Named moves (each a turn or a mirror), then the moves between two rows, first move first; the first pair answered
Z_365:
-10 -7 -27 3 -16 15 -10 15 -12 -11 15 20 -16 -23 2 -5 -18 15 |-> -2 -24 -25 -9 -12 10 -13 2 -8 -3 23 33 -5 -15 -4 -1 -14 18
-4 6 -12 -6 1 15 -3 7 -6 -2 9 -12 -20 -12 3 0 -6 -4 |-> 9 -11 -10 -18 9 7 -3 -8 -3 9 20 3 -3 1 -6 1 -4 1
-7 0 -11 -3 26 -18 -3 40 -20 -15 -3 17 23 -23 22 3 -25 -3 |-> 1 -10 -8 -8 25 -22 -4 30 -15 -8 2 25 32 -16 17 4 -21 0
19 -21 0 -1 -9 7 0 -16 18 29 14 8 12 9 -22 -8 -5 15 |-> -8 12 -12 24 -15 29 6 12 16 8 -5 -23 -17 -15 -8 -15 -11 3
Z_780:
-1 -1 3 -5 14 -11 11 -6 -2 6 0 -3 14 6 5 10 11 -15 |-> -6 2 6 1 9 -7 9 0 -4 -2 -7 -9 4 -4 9 4 11 -16
21 -13 -5 -44 37 -9 -10 -36 -18 9 18 13 0 11 -3 -4 11 -9 |-> -3 6 15 -19 24 4 -2 -2 -29 -35 -12 -11 -36 -15 19 -12 9 -18
12 -2 -33 -36 30 0 -12 -9 -19 7 21 32 15 14 9 -2 -4 2 |-> -16 13 -15 -11 20 10 -5 21 -34 -34 -9 11 -23 -12 28 -8 -4 -6
-4 25 -7 20 5 -18 -23 7 12 -5 -9 -5 4 0 41 -2 -9 4 |-> 5 17 -11 12 11 -21 -26 -6 14 10 1 2 18 11 33 1 -8 6
Z_793:
-2 4 -15 21 -14 10 -8 18 2 13 4 -20 -11 16 -11 4 -1 20 |-> -4 15 -18 18 -1 11 -5 25 -5 6 -4 -22 -5 21 7 4 -2 13
6 -48 -9 8 -32 40 -4 18 23 6 -13 0 -15 -33 -8 1 -5 -12 |-> 1 -17 -1 18 -15 38 4 28 14 -4 -32 -25 -20 -35 7 3 2 -28
-1 -7 -4 -17 -8 9 -10 21 -45 -15 19 6 -34 -11 14 -24 11 1 |-> -2 -13 -4 -13 -14 8 -12 18 -43 -14 22 5 -35 -12 10 -23 9 6
Z_457:
-21 40 -11 17 -7 10 12 24 9 -13 -44 -6 17 8 24 6 -14 -30 |-> -11 57 -35 13 13 14 -7 8 -17 2 -14 -39 -12 -7 5 -7 7 -23
5 2 22 31 -13 -7 -8 -14 -23 6 -9 -49 -31 -17 -13 2 25 -11 |-> 5 -29 22 26 -35 0 -13 -12 -17 0 3 -27 -33 -23 -18 0 13 4
8 16 33 0 4 -20 36 -8 -5 -27 -28 -30 -1 -16 18 3 7 -13 |-> 14 16 20 -5 8 -16 17 -18 -20 -13 0 -47 -25 -27 1 -6 17 -6
Z_588:
14 9 -22 1 6 24 -8 26 -1 -2 17 23 -1 13 14 1 18 8 |-> 18 6 -5 -3 17 16 -1 30 -1 -3 3 26 8 23 21 5 18 1
3 -8 -16 2 14 5 -20 -5 -4 1 17 13 23 2 -11 7 -14 -10 |-> -5 -2 9 8 13 -2 -5 7 4 -14 -16 9 27 7 6 10 -11 -20
-2 0 20 7 -16 31 11 -2 41 -9 -5 19 -15 -22 15 1 -29 8 |-> 9 -6 4 -4 -11 32 0 -17 38 7 18 31 -12 -16 1 -4 -28 15
Now pairs of rows:
(2 to 3 moves a pair)
19 -38 54 5 -2 -24 6 9 -4 -36 -23 30 11 -9 21 17 -20 -7 |-> 18 16 25 12 29 -19 -15 3 -39 -22 -4 -36 -33 -32 14 3 10 -14 -> Z_365 then Z_457 then Z_457
-6 12 -4 4 5 5 5 16 10 -9 -8 -7 -13 -8 9 1 -8 -13 |-> 2 17 -4 -2 15 3 2 1 6 6 0 -18 -9 -1 4 2 1 -13 -> Z_780 then Z_588 then Z_457
-5 -4 -21 19 -26 17 -13 -25 29 23 17 6 18 19 -24 2 -7 -1 |-> -17 25 -23 27 -20 23 3 0 28 7 -18 -3 19 17 2 8 -11 -19 -> Z_457 then Z_365 then Z_793
1 -42 17 -22 -7 -5 0 -6 -10 -12 -7 50 20 18 18 -9 -10 9 |-> 6 -21 -13 -25 -6 2 -7 -15 1 17 7 48 38 27 4 -5 -14 9 -> Z_365 then Z_780
-3 -14 9 -2 -11 -6 14 6 23 11 -35 14 10 29 7 8 -10 -1 |-> 10 8 -18 -24 23 -7 -2 -10 -2 29 -13 4 5 33 3 3 3 -1 -> Z_457 then Z_793 then Z_457
6 -41 -6 -58 30 -2 -14 -15 -48 -8 1 39 -29 -6 -1 -29 -8 10 |-> 0 -43 45 -38 14 -19 23 -5 -14 -18 -55 36 -4 14 10 -11 -9 -10 -> Z_588 then Z_793 then Z_457
-1 22 -25 -23 30 -17 -13 -10 -9 16 -17 26 33 41 -13 20 -6 1 |-> 5 0 5 -29 32 -29 -8 -10 -17 1 -24 40 27 41 -6 20 -4 3 -> Z_780 then Z_365
23 -1 9 2 1 -16 11 -5 25 13 -15 13 19 17 -10 6 -14 -17 |-> 32 8 -12 -9 20 -13 -7 -16 3 24 8 -1 9 16 -15 -3 -2 -14 -> Z_457 then Z_793 then Z_457
5 -10 18 -15 29 -21 5 -4 -24 -25 -9 -1 -18 3 18 -2 19 -3 |-> 6 -19 13 -20 30 -21 8 -6 -18 -22 -11 15 -7 14 17 3 10 -5 -> Z_793 then Z_457 then Z_457
14 -9 15 -5 -14 3 -22 -29 11 40 32 23 26 23 -25 -3 3 7 |-> -20 46 17 35 -30 27 -5 20 17 -2 -21 -11 5 0 7 0 -7 -15 -> Z_457 then Z_365
13 -41 29 -3 -11 -14 0 -23 -5 -11 16 22 0 -9 -15 -5 5 22 |-> -7 -16 22 16 -20 1 2 0 -17 -33 8 4 -29 -32 -2 -12 1 18 -> Z_780 then Z_588 then Z_365
-12 -9 10 6 -20 9 8 5 21 -2 -9 -21 -11 -12 0 5 8 18 |-> -7 11 7 5 -1 4 12 1 21 8 -14 -35 -1 0 1 10 17 9 -> Z_780 then Z_793
-8 17 -11 6 -8 6 -24 -6 -6 9 43 -54 -22 -18 -31 -18 8 -4 |-> -8 -33 -3 3 -48 7 -15 -1 19 1 46 0 -2 -14 -39 -17 -18 10 -> Z_780 then Z_457
-13 3 24 5 -12 -4 14 -1 13 14 -19 -17 22 7 -11 9 15 -32 |-> -24 13 3 8 -14 14 8 18 3 -8 -22 -2 14 -4 3 5 -3 -32 -> Z_793 then Z_793 then Z_365
-9 15 -33 3 -12 22 -18 6 -16 -2 26 -18 -34 -27 -6 -16 -1 12 |-> 15 -14 -26 -28 14 1 -22 -25 -17 18 38 19 3 5 -12 -4 2 16 -> Z_793 then Z_365
-13 1 13 21 -17 1 16 24 4 -29 -36 8 -11 -14 26 -6 -4 -15 |-> 24 -28 26 2 5 -30 2 -31 2 25 4 -1 7 8 -10 -3 25 -4 -> Z_457 then Z_365 then Z_793
26 -27 -12 7 -1 -6 -23 -37 44 36 22 -5 30 21 -29 -11 3 3 |-> -8 11 -27 46 -28 24 -20 6 34 -1 5 -40 -20 -22 -17 -20 -10 -3 -> Z_365 then Z_457
13 -4 23 5 20 -38 21 -34 0 26 -3 -29 7 9 -16 8 21 -13 |-> 20 -41 1 -13 7 -24 -3 -35 -18 18 34 18 -8 -6 -23 -6 4 14 -> Z_793 then Z_457 then Z_457
-23 -23 13 25 -26 -13 0 1 -10 13 -12 -1 -11 -15 -6 4 17 -24 |-> -22 -8 -26 16 -12 4 -16 1 -28 17 12 4 -20 -19 -5 -6 13 -17 -> Z_793 then Z_588
-7 19 17 1 10 9 8 26 -6 -21 -24 2 1 20 23 5 13 -18 |-> 14 15 -3 -19 29 5 -6 -4 -9 19 11 4 15 34 -3 3 23 -8 -> Z_780 then Z_457
-20 -4 -5 8 -29 14 -13 13 7 -23 25 25 -12 -13 20 -7 -1 12 |-> -24 39 -1 12 1 1 0 18 6 -18 -5 -3 1 3 39 4 8 -13 -> Z_457 then Z_457
-5 -30 4 10 -41 -2 21 -29 13 34 39 -11 18 -25 -45 -22 -3 24 |-> -17 34 -10 20 -6 2 18 -12 -19 20 18 -65 -19 -39 -25 -27 15 4 -> Z_793 then Z_588 then Z_780
24 42 22 -24 46 -4 4 -28 -1 16 -13 4 4 15 -12 22 -5 -10 |-> 17 18 11 -37 36 5 -2 -14 -7 -6 -9 48 6 10 4 19 -26 -3 -> Z_780 then Z_793
-6 16 -22 -5 -27 27 21 4 36 3 20 16 2 1 -22 5 -19 6 |-> -16 8 2 6 -29 24 26 19 27 -27 0 8 -21 -12 -7 3 -17 4 -> Z_780 then Z_365 then Z_780
4 20 -32 -9 22 9 1 3 -25 29 15 2 6 27 -8 3 12 -14 |-> -7 33 -33 3 15 20 0 14 -29 13 5 -11 -9 16 3 1 11 -18 -> Z_365 then Z_780
16 -1 24 18 4 -15 5 -26 19 33 -8 -27 12 11 -10 3 14 6 |-> 13 -3 35 27 1 -17 6 -16 11 12 -24 -26 -1 0 1 -3 18 2 -> Z_780 then Z_365 then Z_780
-6 17 13 17 -19 -6 2 5 13 5 -6 -37 -7 -5 -11 17 11 -8 |-> 11 -12 11 1 -19 -14 -9 -15 11 22 19 -19 -2 0 -27 16 15 4 -> Z_457 then Z_365
-4 -4 4 -21 9 -14 27 8 45 18 -28 0 28 18 2 23 -11 -22 |-> 10 1 16 -26 32 -29 14 -10 18 21 -18 -32 1 14 -6 13 13 -22 -> Z_457 then Z_457 then Z_588
-4 -32 -11 0 -32 4 -14 3 18 25 36 13 13 5 -33 -2 -8 7 |-> 6 14 5 -5 23 -25 -6 -9 -7 30 13 -45 7 24 -18 6 28 -19 -> Z_588 then Z_457 then Z_457
-6 13 0 13 -1 32 -12 7 12 1 23 -12 -34 -24 -23 -15 9 5 |-> -1 -25 12 4 -18 22 -7 4 32 1 27 27 -12 -11 -25 -8 -5 11 -> Z_457 then Z_365
11 -24 -3 2 -10 3 -9 -16 22 18 22 13 14 4 -14 -15 -5 2 |-> -5 -9 -21 16 -21 20 -11 0 14 3 20 4 -5 -15 -10 -19 -16 5 -> Z_457 then Z_780 then Z_588
4 4 -52 -22 20 37 -9 7 -8 25 29 22 5 -2 -7 3 -10 20 |-> 14 -37 9 -29 21 5 8 -6 11 24 1 42 34 27 0 17 -5 13 -> Z_588 then Z_588 then Z_365
-6 -7 27 10 -10 -6 -6 13 1 -5 -31 -7 3 0 5 10 -2 0 |-> 1 8 -7 7 -1 7 -27 1 -16 11 6 -21 -16 -11 -12 2 8 11 -> Z_457 then Z_588
